Each named turn below is shown by a few rows before and after it. Which turns, in which order, take the first row of each later pair to the second? The first pair is answered.
Q_733 (before -> after):
[ 28  -2  -2 -21  -9  12  23 -12  19  -8  12 -24  -4 -14  13  -7] -> [ 22  15  -2 -18  -8  18  14 -24  20   2  15 -24   6 -12  14 -13]
[ -6  -7  -1  13   0  -6 -31   6 -18  16  11   9 -33  10 -17  29] -> [ -7   0   2   9   0  -6 -34   5 -17  16  15  10 -34  11 -15  28]
[ 40 -45 -10  38  -6  14  33   1  -2 -20 -21  30   4  25  15  25] -> [ 21 -41 -43  13 -51  25  10  10  24 -26   9  25  -2   4   9  17]
Q_292 (before -> after):
[-14  -8  -2   0  -9  12 -24  16  -4  -2  16  16 -31 -10  -2  34] -> [ -7 -14  -7  -1 -17  16  -5  19   2 -13  13  21 -26  -9   8  32]
[ 18 -19 -12   6 -18 -10  10   9  -8 -24   2  11  10 -11  14   7] -> [ 23  -9 -11   0 -15  -6  17  -9  -2 -17   7   6  25  -8  13   2]
[  4  33  11  -1   9 -12  10   7 -21   6 -10  10  20  14 -18 -12] -> [ -1  36  12  -2   8 -12   0  12 -23   8 -11  10  18  12 -15 -11]
Q_839 (before -> after):
[ 19 -34   1   8 -21   7  10   7  -5 -25 -14  22   1  12  -4  39] -> [ 30 -34  -4   6 -26  11  18  -4  11 -25   2  15  11   4   1  29]
[  6  -6  -4   8 -23  21 -15  11  -2 -30  -2  36   5  -2  11   8] -> [ 12  -7  -8   4 -30  23  -6  15  -3 -33   1  33   7  -1  11   2]
[ 34 -50  -4 -27 -15  -1  25  10   8 -41  36 -15 -13 -21  12   1] -> [ 19 -27 -11 -37 -20   4  31   3  21 -34  34 -33   4 -28  16 -28]
Q_983 (before -> after):
[ 24 -11   2   4   9  -8  11  -4  -8   0   9   1  -8   6  -1   3] -> [ 19  -7   6   1  13  -9  11  -5  -8   6   6  -3 -10   9  -5   3]
[ 24   9  11  -4  17 -18 -10 -68 -24  35  -2  36  28  24   2   2] -> [ 45 -10  -2 -11 -15  -7  19 -59  -7   6   6  45  37  18  22   0]
[ 41  -1 -33 -22  -9  -4  43  -7  30 -25  35 -52  12  -8  24  -3] -> [ 16   6  -4 -28  36 -20  43  14  12 -16  10 -73 -10 -13  16 -11]
Now pairs of rows:
(2 to 3 turns a pair)
[-38 -14   2   2  -2  -7   0  57 -32 -20 -49  13 -26   0   2   0] -> [-20   8  23  12  44 -15  34  23 -36  -2 -57  -5   9   6  12 -21] -> Q_292 Q_292 Q_983
[ 30 -33   1   9  -5  41  60 -16  -9  -4  -2  40  -8   0   1  15] -> [ 20 -34  16  -3  27  20  65  -7 -19   1 -10  14 -19 -11   5   2] -> Q_983 Q_839
[  9  24  41  -9  55  -2  24 -30 -15  20 -24 -53  19  -7   4 -38] -> [-21  21  44  -6  59 -10   0   0 -40  20 -42 -43  -7  -2  -3 -24] -> Q_839 Q_292
[ -7  37   5  38 -11  10 -18 -28  -6   7  -2  42  20  10  -1   7] -> [-23  10  31  19  38 -14  20  10 -29 -12 -39   6  -7  -7   7 -11] -> Q_983 Q_983 Q_983
[ 55  18 -26  13 -21  19  52 -19  24  29   1  18  46   8  20  -6] -> [ 28   4 -19   1 -13  11  79  16  15   9 -28  -1  27 -12  31 -28] -> Q_839 Q_983 Q_733
[ 19  -9   6  14   4  14  13 -41 -39  29 -10  38  56  20  -4   9] -> [  6 -64  -3 -27  -7   0  38  23 -43 -15 -18  12  -7 -17   6   5] -> Q_733 Q_733 Q_983
[  7 -13  -1  -7  23  -8 -12  19 -29   7  -5  28 -42  15   7  33] -> [  9 -19 -15 -25   5  -8 -12  22 -12  -4  20  10 -51  -6  10  25] -> Q_733 Q_839 Q_983
[-31   1 -24 -17 -19   2 -40  32   6  13  -4  14 -37  -5 -13  15] -> [ -1  23 -21  21 -22   8 -35 -17  12  24  -2  46  11  22  -9  24] -> Q_733 Q_733 Q_983
[-65  69  28  15  16  -3 -68 -13 -39  63 -16  15   5  21 -32  -4] -> [ 48 -23 -15  39 -62  22  19 -19 -16 -20  -7  90  31  37   5  32] -> Q_733 Q_983 Q_983
[ -6  31 -54  12 -44  22  13 -23  32 -15  -7  26  35   8  -2 -20] -> [-10  10 -50  -2 -33  17  46  -1  30 -32 -19   4  24  -5  13 -34] -> Q_292 Q_983
[-23  25 -14  -1  -4  18 -10 -42  28  18   9 -45  14 -17   2 -43] -> [-62  18  -6   6  -1  10 -35  -3   0  12 -27 -29 -20 -10  -6 -29] -> Q_839 Q_292
[  5  17 -19 -25   1   8  38  -2  27  -5  14 -32  28 -35  32 -58] -> [-52   6  11   9  33  -7 -16  56 -33   2 -54   2 -17   0   4 -13] -> Q_839 Q_839 Q_839
[ 25  32  -5   5   7   2  -1 -40  17  23  20   8  37   9  -9  -3] -> [ 22  15   6  -9  32  -9  42 -18  13   5   1 -19  26 -12   7 -23] -> Q_983 Q_983 Q_292
[-23  -6   5   9  -2  -2  18  21 -13 -16 -44  -6  -2  -4   5 -11] -> [  2 -31   9  11   0  -1  22  23 -17 -25 -35   6 -14   3   3  10] -> Q_839 Q_839
[ 26 -75 -14 -16 -31  18   1  69  -4 -53  -4  43 -48  17   9  34] -> [ 13  -6 -46 -44 -59  37  43  21  54 -41  23  -6  18 -24  36 -48] -> Q_839 Q_839 Q_839
[ 55 -21 -27 -43 -50   4  17 -13  29  -1  47  17  -9  -1  -2  10] -> [-15  11  21 -60  31 -28  25  12  -2  27 -10 -50 -27 -22  -5 -33] -> Q_839 Q_983 Q_983
[ 11 -36  23  21  30 -17  17  26 -31  -7 -39  27 -24   9  -3  23] -> [ 36 -26  23  24  31 -12  51  -6 -15 -12 -34  23   9  12   9   8] -> Q_292 Q_292
[ 35 -11 -38  24 -61  16   2   7  11  -8   0  53  19  28  -5  51] -> [ 28  18 -44  13 -70  22  18 -13  32  -1  12  30  44  14   7  16] -> Q_839 Q_839
